In the rows, zero is written as 128.
A single turn carries every row of the set below to another of its rows. Some are shown first; where does it send the rows asked next?
j_817: 120 119 131 131 139 140 111 151 147 120 120 148 109 162 110 131 77 116 106 99 117 151 127 89 149 134
j_327: 141 100 146 99 132 152 130 118 139 126 156 134 131 110 114 128 108 117 95 104 98 126 89 109 115 110
j_381: 142 118 111 140 160 129 83 116 147 130 120 135 118 140 110 155 108 116 126 115 117 139 121 84 123 123
j_420: 147 118 154 107 126 125 133 116 152 142 154 149 135 134 146 138 91 116 131 131 118 134 136 130 134 108
j_317: 132 138 135 117 133 174 100 125 168 156 120 177 116 120 114 127 119 124 101 114 111 154 97 125 112 131
j_851: 119 125 84 122 129 142 120 127 169 118 136 128 126 165 112 127 120 109 109 119 115 140 116 98 132 131
j_98: 140 136 127 114 128 163 112 136 130 144 116 132 129 168 101 115 115 135 97 150 117 155 87 115 131 143
j_559: 112 118 146 88 139 134 148 111 124 129 141 143 98 148 135 118 95 111 108 110 104 134 78 110 119 136
j_480: 144 122 117 106 136 112 115 132 136 121 126 186 115 142 108 118 119 127 117 105 131 155 108 141 131 96
j_907: 142 105 133 109 123 139 109 117 138 155 155 152 138 147 128 118 112 127 106 156 105 102 114 122 113 129
j_799: 124 116 116 91 159 128 91 120 154 148 130 156 116 125 107 115 140 135 126 129 111 149 111 108 163 124
j_859: 128 115 125 107 130 117 109 130 110 141 119 171 99 150 127 146 106 83 113 130 127 164 95 102 145 137
j_418: 129 126 171 120 153 101 98 119 158 125 143 148 118 125 144 124 113 122 98 140 118 139 93 116 151 117
j_490: 122 153 111 112 122 116 120 139 137 167 141 154 120 142 106 151 90 122 102 130 115 163 80 110 118 107
j_200: 114 131 147 124 140 120 119 141 152 109 150 142 134 127 137 134 85 108 118 134 90 139 76 136 119 131

j_817 moves to -> j_851
j_418 moves to -> j_559
Now find these:
j_317 moves to -> j_480
j_327 moves to -> j_420
j_98 moves to -> j_799

A single turn carries every row of the set below to another of its rows. Some are shown first; where does it send the rows asked next?
j_145: 141 129 136 137 127 156 141 140 150 142 115 104 137 128 124 173 126 128 126 109 161 131 175 127 104 124 127 133 104 125 126 158 121 138 131 134 129 101 126 134 112 90 107 157 119 124 127 128 128 134 131 127 157 147 114 135 127 147 134 138 120 132 133 118 161 115 121 103
j_780: 153 104 135 121 121 136 111 142 131 165 150 148 150 119 120 140 125 134 116 141 126 138 114 116 133 118 108 136 140 120 109 122 123 130 122 134 118 127 163 149 120 71 139 146 127 146 135 129 155 130 121 152 146 134 104 140 115 159 147 159 123 114 147 118 122 128 126 118
j_837: 131 110 123 122 148 141 140 153 134 158 132 125 127 130 126 110 113 156 125 113 129 129 106 128 129 118 130 133 117 140 112 108 114 109 143 135 122 132 124 122 136 145 150 142 137 125 117 149 125 139 126 125 151 140 128 151 145 170 148 155 121 131 134 123 138 156 131 139
j_488: 98 112 122 131 91 132 121 105 121 152 154 108 133 108 103 140 144 111 143 114 129 143 127 135 109 129 126 158 134 110 157 147 111 121 119 120 123 135 122 139 99 118 130 151 120 130 147 148 147 140 143 146 95 134 127 140 100 103 130 158 110 108 123 115 116 97 144 131
j_588: 152 142 142 88 97 128 118 141 134 144 132 127 150 130 113 138 109 131 131 120 132 139 154 98 130 132 145 112 132 101 128 99 138 119 135 144 123 135 159 128 101 113 160 144 144 125 129 131 145 129 107 136 136 132 88 142 152 130 135 118 124 156 145 125 144 143 134 137
j_78: 100 134 129 115 114 114 142 140 138 152 130 108 138 127 116 142 119 120 141 101 114 125 162 109 128 118 120 140 141 117 125 125 129 124 117 135 135 111 113 129 117 158 136 113 102 128 144 134 145 170 141 126 132 104 139 119 127 127 122 135 131 170 122 139 137 123 163 115
j_23: 133 126 120 123 127 145 126 141 131 136 123 115 116 124 124 124 102 147 127 125 119 150 124 130 132 104 123 127 122 116 150 98 124 134 125 106 105 128 104 137 143 92 125 169 100 114 123 140 107 144 141 122 157 104 129 132 141 130 166 137 110 145 134 101 129 125 155 117
j_265: 124 118 122 136 108 121 125 136 137 145 147 131 136 125 117 68 135 135 135 114 159 136 112 111 112 119 134 129 127 115 130 118 127 114 107 127 134 135 117 130 128 147 153 151 130 133 135 123 138 114 134 136 125 108 94 121 130 127 136 137 92 167 129 136 131 123 131 110
j_340: 124 123 113 118 110 142 146 127 153 143 133 125 117 105 136 137 114 124 140 91 124 115 175 98 136 110 154 141 115 95 139 126 119 112 132 121 137 141 107 123 116 126 117 140 114 113 157 160 124 152 159 142 125 120 89 146 121 126 96 147 103 145 130 108 138 142 142 136
j_830: 102 115 133 109 130 153 121 122 109 130 117 127 138 124 119 122 135 131 130 102 110 112 159 150 106 134 145 137 123 149 141 127 112 114 124 127 144 114 131 120 140 135 125 151 126 133 116 140 136 109 141 141 136 123 110 161 169 143 129 101 119 109 122 144 137 148 125 124
j_9: 136 136 142 143 119 146 125 125 115 138 124 128 143 143 127 112 137 91 144 111 139 127 135 107 122 128 128 134 135 106 143 120 117 141 134 144 127 142 139 121 120 105 138 140 138 134 101 134 116 132 97 137 131 134 119 147 118 124 163 128 135 124 105 163 121 99 113 112
j_782: 115 131 141 108 117 121 117 143 140 119 143 97 152 117 100 124 129 111 122 119 111 121 138 123 120 105 105 155 117 86 145 126 118 137 106 123 134 122 140 122 118 120 134 140 118 139 135 139 107 159 131 130 125 117 116 108 96 111 109 138 128 123 159 140 101 94 119 124
j_113: 129 113 151 106 96 129 159 123 131 96 143 126 121 136 150 138 131 133 121 129 127 111 135 104 114 127 114 129 129 116 116 115 139 130 129 141 119 162 112 140 118 111 108 136 127 119 126 152 119 108 132 138 124 154 112 133 93 126 143 117 118 146 139 132 118 147 119 144
j_177: 130 129 140 114 97 122 117 138 171 162 120 130 108 123 123 109 119 133 135 122 107 119 155 105 104 143 141 124 142 123 132 146 128 138 174 131 130 149 116 138 127 85 127 157 137 136 131 127 141 145 133 144 121 114 131 132 115 131 131 148 89 145 129 106 131 124 146 123
j_266: 150 122 131 123 105 156 130 137 143 137 132 78 138 130 127 153 125 110 129 131 104 120 181 124 134 116 131 136 118 120 128 115 119 123 117 130 136 146 118 144 122 121 144 132 122 126 137 172 131 105 138 143 121 185 136 137 126 134 134 138 134 111 139 128 117 120 145 118
j_176: 119 141 156 116 128 104 131 141 159 161 147 91 136 119 126 135 112 110 115 100 95 103 157 112 104 108 132 151 129 123 129 99 135 127 100 129 131 117 121 143 123 108 150 136 140 140 129 151 141 149 140 154 121 144 94 145 111 128 144 134 138 118 134 162 137 131 150 144
j_820: 114 110 107 138 111 132 133 143 115 151 138 91 127 110 124 140 124 136 132 107 147 150 131 124 109 165 122 138 131 137 116 147 136 118 112 109 116 121 132 164 125 117 127 132 121 135 135 174 103 101 158 136 142 131 99 135 117 137 129 117 121 112 112 158 128 117 126 128
j_489: 106 117 122 90 107 132 123 129 137 151 120 126 121 121 121 121 119 108 124 102 107 123 141 116 120 134 135 135 127 125 134 126 121 124 93 127 129 75 107 134 122 73 94 155 168 122 138 142 128 149 133 140 118 134 110 129 123 118 132 145 159 109 138 127 139 121 150 135
j_414: 135 127 131 88 142 128 122 157 138 117 116 135 134 106 106 127 117 105 145 130 139 117 155 127 126 120 138 120 114 117 132 125 123 99 98 107 122 114 96 156 150 110 103 143 120 126 132 141 115 131 152 126 127 116 129 126 92 105 107 134 142 123 128 136 113 122 125 122
j_772: 109 129 135 126 116 138 138 133 87 152 146 110 121 122 126 128 115 144 137 113 111 139 129 123 135 96 143 128 109 135 131 112 128 142 108 138 136 159 143 150 122 96 86 155 156 148 126 121 126 139 132 135 117 120 124 130 119 135 127 144 133 134 130 123 130 125 93 155
j_228: 107 150 108 122 121 142 119 129 122 146 131 108 115 87 98 143 143 136 126 104 142 129 138 138 112 148 137 123 88 111 122 120 112 97 129 120 136 137 152 114 129 100 129 159 116 146 149 152 139 138 132 158 132 117 116 118 142 130 118 146 122 119 154 131 148 160 120 136
j_137: 137 119 125 115 101 164 133 131 118 120 113 122 150 139 115 161 110 116 128 95 151 129 115 132 127 133 140 107 135 129 157 148 147 121 127 131 139 113 130 135 129 102 127 132 119 148 145 135 121 112 134 143 116 94 107 138 113 137 92 115 112 127 137 148 146 131 145 121
j_643: 129 129 132 123 135 140 134 139 86 152 115 152 131 126 128 133 118 138 132 110 145 126 97 125 133 108 123 136 133 124 136 171 134 128 145 131 132 151 136 132 126 97 126 123 120 129 129 160 121 145 130 121 136 114 104 134 126 133 133 142 123 162 135 130 114 111 112 141
j_361: 100 123 119 113 104 142 117 146 122 128 152 125 111 133 120 129 117 111 129 119 111 129 117 144 129 142 130 134 113 129 120 105 125 113 132 129 149 173 135 145 116 136 139 161 130 98 148 136 129 145 124 161 119 119 129 128 122 136 164 123 126 125 138 106 129 93 130 104
j_764: 126 114 136 81 103 147 131 157 135 143 114 113 117 117 104 144 120 130 136 101 107 156 146 156 107 125 147 118 124 130 126 109 93 105 113 134 139 100 106 142 126 129 114 128 113 138 157 138 156 134 141 126 104 134 122 108 115 134 147 135 144 143 126 150 130 121 138 134
j_310: 124 120 145 118 112 134 114 152 131 156 120 129 104 111 105 159 114 106 107 137 104 142 125 129 121 130 109 102 162 106 107 117 124 123 119 123 116 138 114 129 131 110 127 115 138 148 125 127 132 101 147 144 144 136 112 145 114 149 135 157 108 143 119 118 151 126 122 146
j_866: 110 121 132 104 111 140 102 138 148 141 164 136 151 119 120 116 114 135 133 123 165 132 163 145 115 121 124 136 127 117 148 116 123 131 134 127 138 104 136 120 131 85 126 161 109 150 137 135 126 86 135 139 120 120 113 131 120 155 129 149 139 95 132 130 161 122 139 115

j_772 moves to -> j_23
j_177 moves to -> j_113
j_9 moves to -> j_265
Now find these:
j_137 moves to -> j_830
j_837 moves to -> j_780
j_340 moves to -> j_266
j_782 moves to -> j_78
j_489 moves to -> j_414
j_820 moves to -> j_228

